In the data rows, the value 128 means zero.
Each pair is two rows. How far apart are they, by a hidden measure? 0 means very close, and 30 very far. Two or three weighted sums of its numbers give each row a place; it is the straight-line distance between the places.
[ 99 144 152 190 106  80 144  67  73 108 172 134 172 131 152  92]
[100  95  38  47 156 152  92 133 130 103  64 173 110 110 169 177] ~ 11
[126 141 165 145 199 128 116  83 187 114  92 132  54  49  60  71]
[ 88 116  55  86 157 151 107  96  92  24  56  29  54  49  60  71] ~ 9
[134  78 139 103 104 171 164 147 146 168 137  29  54  49  60  71]
[160  93 199 132  60 100 160 212 140 154 180 133  53 169  79 143] ~ 22
[122  88 134 185  58  87 127 109  82 133 181 121 154 138 139  89]
[107 149 104 162 154 108  87 101  89  92 107 178 159 131 184 159] ~ 9
[127 185 126 148 141 118 126 120 108  93 110 146 145 159 183 166]
[ 91 155  99 134 153 134 105 109  85  24  56  29  54  49  60  71] ~ 17
[100 113 170 200  83  65 137  90  61 103 195 126 147 141 141  85]
[163  99 169 145  55 135 165 203 118 149 173 127 107 136 115 132] ~ 10
[ 72 127 125 138 169 145  90 109  91  70  56  29  54  49  60  71]
[ 89 153 130 171 138 121  90  98  85  90 107 152 165 138 178 153] ~ 15
[145  71 117 140  87 173 173 165 128 192 141 100 146 140 132 137]
[153 166 200 152 188 137  47 109 148  93  84  81 155 156 156 181] ~ 14
[ 90 128 145 136 179 124 100  66 117 116  90 167 153 145 156 152]
[180 188 175 124 191 144  97 113 197  24  56  29  54  49  60  71] ~ 20
[141  88 138 111 104 194 154 174 127 160 140 133 120 140 120 146]
[174  80 139 135  46 148 150 207 157 161 160 120 118 165 127 135] ~ 6
[ 92 135 148 181  74  76 150  61  61 107 179 109 171 137 151  86]
[124 160 141 161 143 119 123 121 121 105 129 160 180 162 169 147] ~ 10
[134 113  62  53 132 127 105 122 172 162  38 101 146 106 188 192]
[128  86  60  12 156 140 107 147 210 179  63  29  54  49  60  71] ~ 14
[180 186 151 133 192 155 122  90 185 100 115 116 178 153 185 180]
[137  60 118 141 104 222 194 185 151 233 138 135 117 162  73 162] ~ 7
[107 131  91 152 149 130  86 108  70 109 113 151 164 148 194 158]
[ 78 123 100 137 110 121  93  86  70  88 127 172 130 160 150 154] ~ 10
[ 96 124  90  90 142 105 135 134 130 125 132 154 109 129 148 142]
[109 124 175 154  88  72 144 121 107 123 167 152 150 140  60  71] ~ 5
[ 90  68  54 112 182 127 134  96 138 186 109 132 152 139 160 167]
[ 98 144 156 173 155 129 123 117  87 115  81 189 168 123 152 152] ~ 11
[ 83 156 108 152 151 108 109  97  94  74 109 181 142 136 146 158]
[176 116 130 124  76 148 139 168 113 163 152  77 141 125 154 132] ~ 2
[ 85  84  85  91 141 161 115 134 114 123 128 157 123 143  60  71]
[140 137 141 190  73  51 160 130 132 100 182 158  82 168 105 110] ~ 5
[114 111 154 155 176 113 111  80 127 100  98 165 158 158 140 165]
[112 147 149 187  87  71 122  69  70 126 178 114 169 120 151  93] ~ 8
[ 92 132 113 141 134  99 117 103  87  90 122 152 127 165 146 150]
[190 158 126  53 173 140 112 111 221 147  87  82 158 123 178 189] ~ 11
[106 132  94 129 134 130 134 113 110 123 108 151 140 138 190 149]
[135 144 149 159  88  71 152 179 131 141 182 142  82 177  80 117] ~ 14
[105 151 158 155  95 105 118  98 101  24  56  29  54  49  60  71]
[131 161 120 121 188 113 133  96 153 130 109 145 184 139 171 174] ~ 14
[ 89 131 154 151 116 108 110 110  85  79  56  29  54  49  60  71]
[158  76 134 114 108 202 181 175 147 203 150 121 140 143 125 148] ~ 19
[150  89 152 112  96 162 175 166 123 182 138 136 116 163 116 161]
[147 163 138 229 116  83 167  84 129 105 192 149 143 216 147  93] ~ 16
[177 187 205 136 199 161  65  93 169 110  99 105 168 153 161 179]
[117 113  22  56 143 120  88 134 137 122  46 128 114 102 180 183] ~ 16
[195 193  97 113 161 126 192 160 208 161 157 147 155 187 154 152]
[222 223 147  85 197 159 117 148 213 167 126 110 172 157 162 180] ~ 7
[ 91 154  88 143 139 123 133 131 106 109 105 151 140 132 176 158]
[133 107 104  91 144 140 126 106 181 179 115 102 154  89 176 166] ~ 13
[111 117 129 132 197 120  89  60 115 119  81 138 163  49  60  71]
[155 136 146 128  61  95 117 183 122 114 169 120 144 119 137  99] ~ 13
[160 111 131  92  93 141 141 162 141  24  56  29  54  49  60  71]
[113 127 170 199  83  87 144 122  80 108 200 130 158 129 137  91] ~ 8
[105 111 104  87 115 115 133 154 129 155 125  29  54  49  60  71]
[ 79 127 127 163 145 119  64  88  75  75 108  29  54  49  60  71] ~ 13
[218 183  76 120 184 138 191 124 181 149  56  29  54  49  60  71]
[113 133 137 210  88  53 117  88  61  88 210 112 155 127 157  68] ~ 7
[107 223 186 153 109 125 112  91 131 131 152 173 189 119 119 104]
[130 101 145 104 112 196 155 147 139 152 128 128 134 174 121 163] ~ 8
[235 251 155  55 189 168 138 148 255 177 120 131 190 161 159 161]
[216 231 155  67 193 180 122 138 254 150  56  29  54  49  60  71] ~ 20
[142 143 164 133  69  59 126 205 132 120 189 137  65 142  86 119]
[131 109 103  95 160 135 108 107 154 180  97 101 157 100 186 187] ~ 21
[ 93 139 106 133 129 111  87  94 101  87 112 164 152 126  60  71]
[142  44 136 122 102 237 204 201 150 206 142 140 105 177  87 165] ~ 16
[116 144 151 140 116 107 119  76 101 128 157 118 189 107 154 112]
[ 96 129 110 134 128  75 123 130 101 106 138 164 137 143 151 144] ~ 9
[189 107 166 138  65  89 138 209 174 130 177 165  57 162  95 130]
[156  92 142 102 100 169 177 189 173 210 148 134 102  49  60  71] ~ 15
[133 130  59  37 141 130  97 124 129 148  73 149 133 123 173 193]
[220 194 136  95 191 165 121 132 205 133 109 107 164  49  60  71] ~ 29
[202 204 134  48 176 164 104 135 224 171  85 123 173  49  60  71]
[154 183 200 140 191 138  35  81 172 102  93  93 156 157 176 186] ~ 10
[161 116 158 112  72  82 147 180 147 109 179 135  87 167 105 120]
[157  48 127 120  73 181 188 214 147  24  56  29  54  49  60  71] ~ 29
[183  85 185 127  37  87 179 216 151 133 183 156  54  49  60  71]
[112 181 164 152 107 111 125  99 106  97 163 143 192 118 143 112] ~ 12
[165  78 157 104 102 173 181 174 156 183  56  29  54  49  60  71]
[104 138 141 137 175 126  91  79 131  87 109 173 156 165 150 158] ~ 12
[112 136  80 101 138 117 116 129 129 138 104 132 128 133 165 163]
[158 149 145 127  79 118 130 142  99 151 172 113 149 135 155 103] ~ 6
[162  67 112 115  98 211 177 166 148 200 126 116 120 148 130 157]
[100  89  63 118 173 126 148  79 107 160 105 143 137 166 163 164] ~ 4
[186 186 158 154 195 164 115 116 178 128 111 108 190 175 189 183]
[ 67 128  79 130 142 124  95 120  97  97 101 151 145 142 167 169] ~ 12
[143 152  87 113 141 139 147 130 157 141 122 162 158 160 170 150]
[ 97 107 172 161 116 128 135  83 104 138 159 134 175 106 161  71] ~ 17
[190  50 115 107  98 185 178 177 146 207 127 116 128 140 112 142]
[ 84 138 132 147 150 116  95  93  81 102 121 174 141 127 167 156] ~ 8
[ 93 135 112  98 184 126 130  97 153 148  77 164 157 135 167 171]
[116 141 176 148 189 119 112  85 132 106 105 154 164 145 163 169] ~ 9
[156 124 157 146 176 125 102  74 141 106  95 121 168 150 173 169]
[ 86 129  59 116 202 126 139  60 119 129 109 145 157 179 156 156] ~ 7
[203 227 176 100 192 173  76 123 213 149 121  29  54  49  60  71]
[251 255 119  28 188 166 147 170 243 204 110 138 187 160 168 162] ~ 28
[120  63 103 114 117 170 153 150 149 176 145 125 116 153 101 160]
[155 153 147 124 103 109 121 156 130 166 166 120 140 126 141 101] ~ 6
[105 132 162 168 199 122 117  66 136  92 105 163 161 140 151 171]
[ 92 126 142 226  92  55 127  33  79  73 206 106 152 143 155  60] ~ 9
[107  88 110  98 119 123 118 126 136 147 127 134 117 105 128 155]
[181 198 192 139 173 160  85 110 174  97  97  97 167 153 170 185] ~ 10
[158  90 150 153  59 140 178 177 115 166 160 126 120 146 143 120]
[126 124  53  69 141  89  82 132 140 138  69 140 131 119 162 192] ~ 20
[135 193 150 170  95 103 129 115 117  24  56  29  54  49  60  71]
[113 135 163 181  85  77 131 127 129  89 171 151  85 175 104 116] ~ 12
[136  51 139  93 105 222 193 173 154 203 156 127 117 178  77 176]
[190 194 139 158 175 176 120 106 177 137 123 122 182 163 204 163] ~ 19
[161 115 147 143  63 151 169 186 113 175 169 124 119 154 136 119]
[154  95 127 119 112 196 180 163 138 179  56  29  54  49  60  71] ~ 18
[115 118  96 100 122 113 110 154 141 155 124 135 124 116 136 143]
[ 87  79 101  98 111 111 131 141 119 146 112 177  93 104 123 162] ~ 7
[131  70  83 104 148 182 157 110 110 181 126 126 153 139 126 138]
[146 147 118  90 172 112 111 120 188  24  56  29  54  49  60  71] ~ 18
[220 222 107  59 186 168 116 150 216 158 100 124 179 154 157 182]
[178 124 145  98 147 185 170 127 141 137 121 145 155  49  60  71] ~ 21
[ 79 127 113 167 137 139  90 104  67  89 111 179 134 122 158 141]
[125  84  91  96 128 188 145 175 146 216 127 117 131 139 130 175] ~ 6
[143 155 219 144 211 131  47  84 160  74  85  91 138 134 168 186]
[109 143 144 152 178  83 119  63 128 129  90 168 150 142 145 162] ~ 12
[107 108  52 100 192 143 127  86  94 160 109 143 135 176 151 171]
[118 135 140 148 189 114 101  82 106 101  91 174 143 141 151 156] ~ 9
[ 96 126 140 210  93  61 123  76  73  24  56  29  54  49  60  71]
[117 118 120 128 174 103 117  93 117 111 103 140 163 147 168 154] ~ 16
[167 153 145 163  67 108 123 178 121 122 179 127 139 128 145 112]
[ 91 116 156 226  91  40 125  73  73  71 219 138 160  49  60  71] ~ 11
[ 77 110 100 164 135  85 111  82  83  73 131 149 140 181 143 139]
[164 126 133 100 146 183 144 134 140  24  56  29  54  49  60  71] ~ 16
[101  73 125  61 119 194 183 136 171 184 163 139 133 174  70 186]
[ 87 111  89 105 138 121 109  98  89 102 128 168 142 151 157 157] ~ 12
[150 109 181 102  75  88 185 194 152 135 172 156  59 125 109 141]
[181 108 168 130  48  81 179 211 155 132 186 161  39 148  98 136] ~ 8
[108  91 143  97 139 186 125 110 134 125 125 133  54  49  60  71]
[169  81 158 105 105 182 177 179 157 184 141 143 121 163  93 163] ~ 14
[167 156 109  96 129 134 133 165 181 162 134 153 147 167 145 136]
[171  60 149 144  95 200 188 203 165 195 138 137 114 170 102 142] ~ 12
[168 171 173 140 177 141  70 111 178 113  79 118 167 135  60  71]
[103 118 151 138 174 125 104  75 111 105 102 139 149 157 156 157] ~ 12
[ 95 123  91 130 140 123 105 129  81  96  56  29  54  49  60  71]
[106  99  56  52 145 147  90 110 148 119  59 154 123 107 155 173] ~ 20
[114 103 103 105 139 122 132 121 146 184 128 108 179  96 181  71]
[143 101 169 137  58 124 169 189 135 142 175 140 113 160  99 125] ~ 20
[129 140 143 153  83  55 151 134 126 118 202 166  57 150  85 106]
[166 177 182  96  82  86 128 139 149 164 144 118 126  92 130 116] ~ 13
[174  95 171 166  56 111 173 198 115 148 172 130 111 146 151 132]
[137 148 174 163 179 129  99  57 155  87  88 123 161  49  60  71] ~ 20
[177  89 115 115  99 182 180 165 159 219 134 116 130 147 122 162]
[100  78  68  93 159 155 135 115 145 179 100 116  54  49  60  71] ~ 14
[ 86 128 132 139 133 107 111 144 106 126 149 156 135 135  60  71]
[116  76 123 116 105 201 164 160 141 207 135 150 118 157 100 156] ~ 10
[119 102  65  58 133 145  80 132 125 113  70 153 119 117 163 174]
[118 118  59  55 158 154  90 148 137 132  72 148 111 113 185 184] ~ 4
[165  66 143 142  82 172 188 225 151  24  56  29  54  49  60  71]
[127 151 165 171  87 101 136 138  79 112 171 124 161 130 141 103] ~ 24
[111 118  62 108 200 110 156  82 120 132 118 162 140 193 143 156]
[128  79 145 109 105 204 174 174 123 201 135 143 117 158  96 172] ~ 6
[150 135  86  96 164 175 169 129 145 168 147 152 171 187 156 149]
[ 82 124 149 214  75  44 141  86  70 101 205  95 157 136 149  92] ~ 16
[ 86 158 117 160 128  99 126 130 120 104 112 172 149 142 146 154]
[152 109 162  97 135 188 173 166 133 157 139 142 152 159 107 152] ~ 16
[ 81 101  82 103 126 145 105 124  86 116 107 166  54  49  60  71]
[ 96 144 139 234 102  55 132  86  77  82 197 140 127 172 135  82] ~ 7
[113 112 120 124 120 114 124 128 124 124 122 157 104 133 144 153]
[106 145 168 156 178 127 120  86 130  99  93 171 142 158 156 166] ~ 8
[166 190 131 115 120 141 133 156 153 162 140 157 151 146 148  71]
[ 74 155 127 160 149  97 100  93  80  71 110 150 131  49  60  71] ~ 8
[178 109 165 103 120 169 173 179 159 176 154 130 132 173 109 178]
[156  94 154 100  94 216 212 189 164 204 150 140 107 158  76 165] ~ 4
[ 94  79 127 178  97 100 138 108  88 120 180 132 169 129 132  90]
[ 98 139 108 148 141 122 123 121  90  75 124 178 155 128 157 148] ~ 11
[ 92 114 132 141 153 132  74 114  86  81 103 163 131 139 154 144]
[101 100 146 102 111 109 133 147 121  24  56  29  54  49  60  71] ~ 17
[134 133 142 116  74 135 144 144 100 158 150 108 166 124 155 119]
[187 122 175 126  49  91 152 189 150 139 172 157  49  49  60  71] ~ 12
[169 143 174  91  43  54 145 207 156 125 169 155  52 146  87 135]
[104  99  57 117 156 135  99 125  91  90 115 168 128 151 149 162] ~ 14
[124 173 152 159  71 111 123 161 101 137 183 128  54  49  60  71]
[170  84 153 135  57 161 164 197 112 169 163 132 120 156 118 140] ~ 15
[104 153 141 197  89  81 136  77  83  98 197 139 144 161 144  89]
[144 185 146 136  71 110  99 136 115 152 174 108 180 109 158 106] ~ 8
[ 87 110 100 126 139 116 150 117 119 184 143 115 178 119 156 145]
[ 83 109  83  90 177 135 155 119 133 190 111 120 138 137 158 158] ~ 3
[119  76 128 129  96 185 159 162 138 165 138 152 121 146 122 136]
[114 141 100 152 156 114  98  99 104 115 109 141 172 138 203 172] ~ 9
[194 176 147 160 200 166 121 121 196 127 108 120 167 178  60  71]
[100 138 175 148 193 118 107  66 114  94  88 149 175 156 154 163] ~ 18
[ 99 138 162 195  92  82 134  79  80 105 190 121 178 101 143  81]
[ 86 144 135 143 160 149 105  85  99  75 106 168  54  49  60  71] ~ 13
[105 122 116  93 117 116 152 177 143 157 141 156  99 134 119 158]
[165 132 116 155 114 101 135 156 128 155 180 104 139 163 145 120] ~ 12
[ 75 137 142 215  81  28 149  61  71  92 223 107 157 159 138  67]
[169  48 116 143  98 191 169 175 153 193 144 125 132 158 127 135] ~ 6
[155 150 146 117 168 131 118 110 166 144  94 131 178 112 184 178]
[122 137 175 143  82 102 141 146  84 126 182 127 165 126 145  88] ~ 9
[126  88 116 105 131 171 162 151 153 179 137 120 141 145 106 169]
[175 156 187 141 179 122  67 108 183 118 105 112 175 160 155 190] ~ 11
[ 98  99  67  69 107 159 125 161 143 174 108 139  90 120 145 171]
[167 182 195 172 193 146  41  95 144  93 106 103 148 161 153 173] ~ 21
[ 95 143 130 151 144 143  77 105  83  78 122 178 150 142 148 138]
[113 135 120 110 150 101 116 138 125 125 143 151  98 151 148 155] ~ 5
[115 115 104 103 127 104 129 144 142 128 142 152  95  49  60  71]
[ 97 148  95 143 131 111 118 121  84  95 127 167 159 147 178 150] ~ 6
[180 105 146 141  46 115 155 205 113 146 173 124 100 135 145 125]
[ 68 159 119 124 148 128 107 105  73  79 107 175 147 121 144 138] ~ 5
[141 144 171 168  85  93 161 146 137  24  56  29  54  49  60  71]
[117  75  15  40 186 158 117 142 140 164  67 146 116 139 162 184] ~ 22
[152 127 176 149  82 154 157 141  91 134 172 123 160 132 128 103]
[115 126  86 118 155 136 135 106 158 128  83 162 160 115 169 190] ~ 13
[115 121 125 193  66  80 145 108  71 100 192  94 150 120 157  91]
[112 106 132 200  45  66 128 111  64  94 208 113 155 126 139  86] ~ 3
[255 249 109  41 165 184 145 156 255 204 105 135 182 158 174 165]
[192 153 189 151 190 148  74  98 180 100  85 105 156 150 146 183] ~ 19
[ 93 120 101 129 140 103 120 122 122 105 118 170 115 125 148 153]
[ 66 143 127 137 143 128 104 123  78  91 123 184 135 128 166 151] ~ 4
[ 91  92 113 109 136 131 150 131 113 127 126 162  98 130 131 146]
[173 140 145 159  56 133 120 169 108 160 153 107 156 116 161  71] ~ 10
[108  92  11  31 161 166 124 109 140 171  74 137 120 123 154 184]
[115 145 137 229  96  60 152  78  75  96 197 123 126 180 131  88] ~ 18
[135 116 132 123 164 177 117 107 141 135 122 137 137 164 127 147]
[133 139 142 133  80  83  74 145  96 150 177  88 167 100 154  91] ~ 8
[127 106 110  98 148 178 142 113 122 165 123 114 143 156 132 158]
[137 161 155 150 180 126 103  93 180 112  98 150 151 140 163 192] ~ 9
[139 122 131 126 124 129 143 105 106 135 127  29  54  49  60  71]
[ 68 156  82 129 161 118  91 113  95  94 101 184 139 125 164 147] ~ 8
[100  70 117  87 123  98 141 146 154 129 145 178  73 102 118 139]
[147 103 143 107 127 157 172 172 178 174 148 140 143 170  97 164] ~ 3
[132 163 183 122  86  91 135 131 121 138 175 131 131 119 121 127]
[141  44 143  91 102 218 157 159 158 212 140 140 116 159  57 177] ~ 3
[146 149 159 145  65 105 125 148  99 137 173 130 158 137 126  90]
[ 80  77 121  98 113 109 134 138 138 120 137 179  81 106 132 142] ~ 8
[179 149 162 133  94 106  79 172 128 133 168 124 151 118 150  96]
[147 168 203 152 184 126  66  90 150  94  95 113 161 149 165 176] ~ 9
[102 137 165 157 156 127 126  88  98 109  56  29  54  49  60  71]
[125 118 139 191  90  58 153 128 103 105 192 146  86 172  92 104] ~ 19
[121 173 124 151 124 138 119 136 130  92 121 139 162 157 166 150]
[135 165 164 187  91  93 145 118 103 100 172 148 154 154 120  90] ~ 5
[120 116 153 146 140 128 136 110 113 128 147 125 173 132 160 132]
[110 122 111 188  95  51 132 100  77  89 202 110 149 144 155  80] ~ 8
[162  99 192  99  63  79 170 218 155 123 187 152  54 161  88 145]
[139 105 144 152 113 121 149 125  98 136  56  29  54  49  60  71] ~ 27
[100 190 126 146 138 142  99  84  99  92 115 149 160 115 184 167]
[219 245 156 114 181 182  92 126 216 114 118 120 169 164 172 171] ~ 10
[ 85 147 140 177 144  81  70  93  72  75 124 150 140 154 133 139]
[110 136  65 128 201  94 152  72 135 124 108 161 150 181 142 162] ~ 8
[225 248 143 116 205 179 127 128 227 137 106 126 177 165 149 180]
[ 93 144 127 138 137 126  89 115  89  79 100 170 156 137 161 144] ~ 10
[ 83 138 139 171  84  90 123  69  69 101 187 117 162 145  60  71]
[225 253 138  63 197 172 130 117 255 171 124 152 197 143 162 169] ~ 7
[109 134 159 125 194 122 114  69 131 108  88 146 161 144 167 169]
[ 71  93  76 100 148 149 104 128 106 116 118 170 118 134 132 157] ~ 10
[103 102  46 103 191 135 134  86 131 164  56  29  54  49  60  71]
[124 141 155 127 175 133 106  79 130 109  86 143 181 148 169 172] ~ 18
[186 112 168 124  47  86 181 227 127 128 176 142  60 157  97 125]
[ 61 133 146 188 137 135 109 110  82 104 106 198 164 123 158 157] ~ 20
